Each path below is one point turned by a fixed rotation once a step. After each direction that follows a path, write how fast that rotation turns it, in degrees each step (0 if it stays still).
Each turn is a multiple of 5 degrees from 10 to 175, or 0.
Each row of a path follows its step; steps can be skipped.
path 1
step 0: 0.258,-0.128,-1.322,2.057,2.238,-0.998,0.360,-0.453,-1.296,0.393,-0.614,1.005,1.139,-0.896,-1.474,-2.071,0.858,0.267,-0.820,1.634,0.159,-1.539,0.997,-0.071,-0.827,0.900,-0.652,1.985,0.647,0.805,-2.599,-0.085,1.821,-1.131,-0.467,-1.084
step 1: 0.790,-1.565,-2.644,-0.556,-1.184,1.543,-0.330,-2.939,0.273,-0.319,-0.161,0.535,0.668,1.969,0.122,0.411,-0.687,1.290,-0.044,0.040,-1.059,-0.086,-0.236,0.387,-0.538,-0.890,-0.986,0.642,-0.608,-1.698,-0.653,0.245,0.391,0.167,-3.219,-1.775
step 2: 0.029,-0.295,-1.245,1.177,-0.058,-0.123,-1.082,1.509,0.478,-0.011,1.075,0.533,-0.783,-0.913,-1.703,1.993,0.984,-1.364,-0.352,0.831,-0.568,0.801,-2.513,-1.996,-0.708,-1.215,0.580,-0.701,0.213,-1.777,-0.930,1.895,1.960,-1.230,0.226,-1.948
step 3: 0.315,-0.450,-1.425,0.433,0.050,-1.245,1.041,-1.169,-1.989,1.911,-0.007,-1.525,-0.168,-0.138,-0.755,2.679,0.716,0.422,-1.269,0.667,-0.049,1.201,0.114,2.078,-1.601,-0.513,2.496,-0.196,-0.799,-1.447,1.860,-1.846,-0.036,-0.108,0.116,0.065
step 4: -0.677,0.403,-1.738,1.719,-1.752,-1.100,2.440,1.767,0.846,0.684,-0.776,1.914,0.685,0.078,1.769,0.162,0.607,-0.354,-0.042,-0.528,1.825,-0.997,-1.097,0.378,-1.465,2.210,1.757,-0.184,-1.054,0.569,-0.789,0.461,1.689,-0.271,-0.679,0.555
step 5: 0.416,-2.543,1.372,0.169,-0.349,-0.862,0.203,0.582,-1.023,0.948,-1.810,-1.536,0.351,2.725,0.029,-1.559,0.347,1.682,0.478,0.180,-0.259,-0.648,0.304,1.028,-1.978,-1.270,-0.326,-0.750,-1.642,-0.829,-2.625,-0.235,1.461,-0.659,0.515,0.203
step 6: -1.706,0.398,-1.851,-0.529,1.240,-1.439,0.452,-0.198,-0.215,-1.116,-0.459,-0.309,2.514,0.270,-1.304,-0.739,2.242,0.878,-0.736,0.097,-1.680,-0.309,-1.569,0.746,1.009,-0.699,-0.332,0.485,1.171,0.564,-1.025,2.140,2.112,0.341,-2.080,0.626
step 7: 0.140,0.404,-1.377,-0.581,-0.324,2.408,0.010,-0.517,0.425,3.265,0.544,-0.913,-0.247,1.012,0.840,-0.269,0.806,-0.433,-0.866,0.739,-1.999,1.636,-1.213,0.884,0.509,0.237,-0.762,1.120,0.724,-1.883,-1.341,-1.285,0.789,-2.453,-0.856,-1.105
step 8: 1.242,1.437,-1.954,0.667,0.238,0.602,0.534,-1.033,-2.445,-0.165,-0.203,0.833,-0.435,-0.672,-1.265,-1.073,2.186,-1.637,0.303,1.350,2.449,-0.810,-0.795,-1.511,-0.837,-0.971,0.793,-0.033,-0.209,-1.240,0.920,-0.359,2.274,-0.551,-0.488,-1.437
step 9: -0.261,-1.868,-1.602,2.403,-0.356,-1.125,0.967,-1.310,0.772,0.742,0.362,0.026,-1.334,-0.470,-1.472,0.094,-2.848,-0.077,-0.416,0.901,-0.429,-0.547,1.151,1.812,-2.530,0.269,0.716,0.123,-0.238,-0.935,-0.134,-0.754,1.067,-0.570,-2.156,-0.976
Directions:
-0.427,-0.445,-0.183,0.245,0.848,0.185,-0.322,-0.084,-0.196,0.567,0.046,0.291,0.678,0.226,0.256,-0.400,0.614,0.593,0.086,-0.764,-0.157,0.235,0.587,-0.331,-0.067,0.261,-0.692,0.216,-0.075,-0.330,-0.440,0.969,-0.547,0.372,0.040,-0.104  65
-0.317,-0.239,-0.224,0.208,0.169,-0.425,0.122,-0.429,0.164,0.538,-0.211,0.056,0.062,-0.675,-0.018,-0.154,-0.082,0.082,0.589,0.315,0.021,-0.586,-1.174,-1.076,-0.063,0.312,0.320,-0.327,0.945,0.381,-0.467,-0.019,-0.355,0.217,0.189,0.208  170
0.118,-1.196,-0.107,-0.305,-0.144,0.493,0.462,-0.584,-0.212,0.497,0.052,-0.994,-0.071,0.222,0.307,-0.096,-0.596,0.575,0.677,0.201,0.052,0.471,0.147,0.475,0.084,-0.463,0.151,-0.008,0.146,-0.276,0.091,-0.447,-0.701,-0.355,0.186,-0.044  170
-0.127,-0.178,0.413,-0.645,-0.497,-0.722,0.914,0.811,-0.289,-0.047,-0.288,-0.161,0.315,0.290,-0.246,1.000,0.090,0.750,-0.240,-0.669,0.065,-0.098,-0.368,-0.313,-0.193,0.603,-0.001,-0.115,-0.322,-0.267,0.043,0.103,-0.329,-0.328,0.364,0.242  45
-0.078,0.122,-0.591,0.230,-0.163,-0.521,-0.399,-0.043,-0.024,0.248,0.109,0.039,-0.681,-0.475,-0.077,0.307,-0.623,-0.122,0.426,-1.111,0.327,0.994,0.197,-0.522,-0.947,-0.250,0.356,0.112,-0.014,-0.305,0.548,-0.020,0.272,0.329,0.037,-0.141  55
-0.187,-0.196,-0.535,0.032,-0.137,-0.151,0.614,0.503,-0.209,-0.618,0.364,0.207,0.352,-0.196,0.184,0.033,-0.028,-0.259,0.659,0.630,0.618,0.503,0.300,-0.364,0.508,-0.317,0.230,0.800,0.183,0.426,0.100,1.116,0.274,-0.589,0.253,0.267  170
